arr =
array([[136, 132, 126, 129, 130, 123, 130, 138, 122, 130, 127, 126, 129,
        128, 124, 119],
       [130, 122, 149, 109, 117, 118, 126, 134, 120, 132, 143, 126, 136,
        137, 123, 140],
       [128, 123, 135, 130, 135, 123, 116, 122, 140, 155, 117, 128, 112,
        151, 142, 119],
       [134, 128, 120, 133, 121, 125, 128, 147, 119, 127, 126, 123, 126,
        115, 127, 131],
       [134, 136, 116, 125, 125, 121, 126, 131, 123, 143, 136, 129, 129,
        118, 128, 116],
       [137, 124, 129, 133, 119, 118, 134, 130, 117, 136, 141, 118, 116,
        119, 116, 134],
       [133, 125, 126, 130, 126, 125, 128, 137, 124, 131, 134, 114, 119,
        116, 128, 129],
       [124, 124, 120, 132, 125, 122, 127, 126, 127, 146, 136, 125, 121,
        125, 122, 127],
       [127, 120, 132, 122, 135, 137, 137, 135, 121, 152, 147, 129, 122,
        136, 132, 134]])
The second smallest entry: 112
The first entry in reading order: 136
The fifth entry in reading order is 130
The entry just right of the smallest entry? 117
The entry just left of the largest entry? 140
The second largest entry is 152
The entry just left of 146? 127
The maximum -> 155

Questions about the table below. Counting starts at 0.
1) The entry in the bottom-right corner?
2) The entry directly above 133?
3) The entry just left of 119?
4) The top-right entry?
5) The entry in row 1 and column 2?
129	139	127	107	106	108	114	145	116
133	119	135	112	112	131	124	145	136
1) 136
2) 129
3) 133
4) 116
5) 135

[[129 130 125 130 130 130 125]
 [133 144 115 145 144 142 115]
 [122 106 147 105 106 108 146]
 [126 130 126 129 130 130 126]
 [153 129 132 132 127 121 132]
 [127 129 126 129 129 129 126]
 [123 129 127 129 129 130 127]
 [140 120 135 121 119 116 135]
 [116 115 139 114 116 119 139]
 [120 129 130 129 130 132 129]
 [127 130 126 129 130 130 126]]
Counting starts at 0.
The entry at row 2, column 1 is 106
Find the entry in the bottom-right corner.
126
Find the entry in row 0 and column 2.
125
The bottom entry of the column that holds the smallest entry -> 129
Find the entry just left of the smallest entry.
147
Find the entry at row 0, column 1.
130
The top-left entry: 129
Find the entry at row 1, column 0.
133
The entry at row 2, column 0 -> 122
Find the bottom-left entry.
127
Find the centre entry.
129
Find the entry just left of the centre entry.
126
Find the top-right entry.
125
Find the entry directly below the smallest entry.
129
Find the top entry of the column that holds the smallest entry.
130
Find the entry at row 1, column 2.
115
The entry directly above the centre entry -> 132
The entry just right of the centre entry is 129
The maximum -> 153
The entry directly above the largest entry: 126

B =
[[128 123 118 118 139 147 122 154 148 121 129 131 139 129 130 128]
 [143 141 121 121 149 119 128 114 117 117 124 136 116 133 138 128]
 [111 118 128 130 106 126 137 101 124 119 120 140 104 117 127 133]
 [117 119 127 125 109 132 122 139 126 124 120 146 114 114 126 134]
 [119 127 140 143 113 140 118 151 147 133 133 119 143 141 158 115]
 [117 124 140 145 112 132 131 122 120 133 114 124 120 109 126 136]]
Rows and columns are numbered from 0.
Read off the entry at row 1, column 0.
143
The entry in row 0 and column 2 is 118
Read off the bottom entry of the column that holds the largest entry.
126
Read off the entry just right of the largest entry.
115
The entry in the bottom-right corner -> 136
Read off the bottom-left entry.
117
The entry in row 2 and column 2 -> 128
Read off the entry in row 1 and column 2.
121
The top entry of the column that holds the smallest entry is 154
The bottom entry of the column that holds the smallest entry -> 122
Read off the entry directly below 111.
117
The entry directly below the smallest entry: 139
Read off the entry just left of the largest entry.
141
Read off the entry in the top-left corner.
128
The top entry of the column that holds the largest entry -> 130
The entry at row 0, column 1 is 123
The entry just right of 137 is 101
Read off the entry directly above 104.
116
The maximum is 158
The entry just right of the smallest entry is 124
The entry in row 2 and column 0 -> 111
Read off the entry directly above 106.
149
Read off the entry just left of the smallest entry.
137

Read these off the grid that follows. Rows and columns are numbered from 0.
1) Report the entry at row 1, column 1.
2) Report the entry in the top-right corner.
3) Report the entry at row 2, column 0.
4) Report the bottom-right entry.
5) Report the top entry of the column that holds the smallest entry.
6) Report the entry in the bottom-left corner.
7) Report the entry in row 1 and column 0.
8) Report the entry just right of the smallest entry.
127,142,144,132,124,140,128,127,130,129
139,139,152,134,128,142,141,124,130,133
132,140,153,130,128,152,144,125,134,124
135,131,144,131,119,145,131,122,131,130
129,131,151,138,123,142,142,123,128,135
125,136,140,132,125,143,132,126,125,125
135,126,150,125,113,131,136,108,136,128
138,130,147,134,120,141,134,124,128,137
1) 139
2) 129
3) 132
4) 137
5) 127
6) 138
7) 139
8) 136

Questions about the array below.
1) Find the entry in the bottom-left corner.
2) Find the first entry, reading row by row.
3) Find the largest entry in the last column.
4) Find the entry in the top-right corner.
5) Find the fifth-last entry, reading row by row.
6) Find the entry just right of the largest entry.
7) Find the entry just left of 118.
8) Find the entry directly below the smallest entry.
[[123 123 116 126 118 124 104 125 115 126 135 128 116 115]
 [131 144 120 132 137 149 119 127 141 138 124 109 122 130]
 [133 143 132 134 141 129 150 122 138 149 123 125 132 137]]
1) 133
2) 123
3) 137
4) 115
5) 149
6) 122
7) 126
8) 119
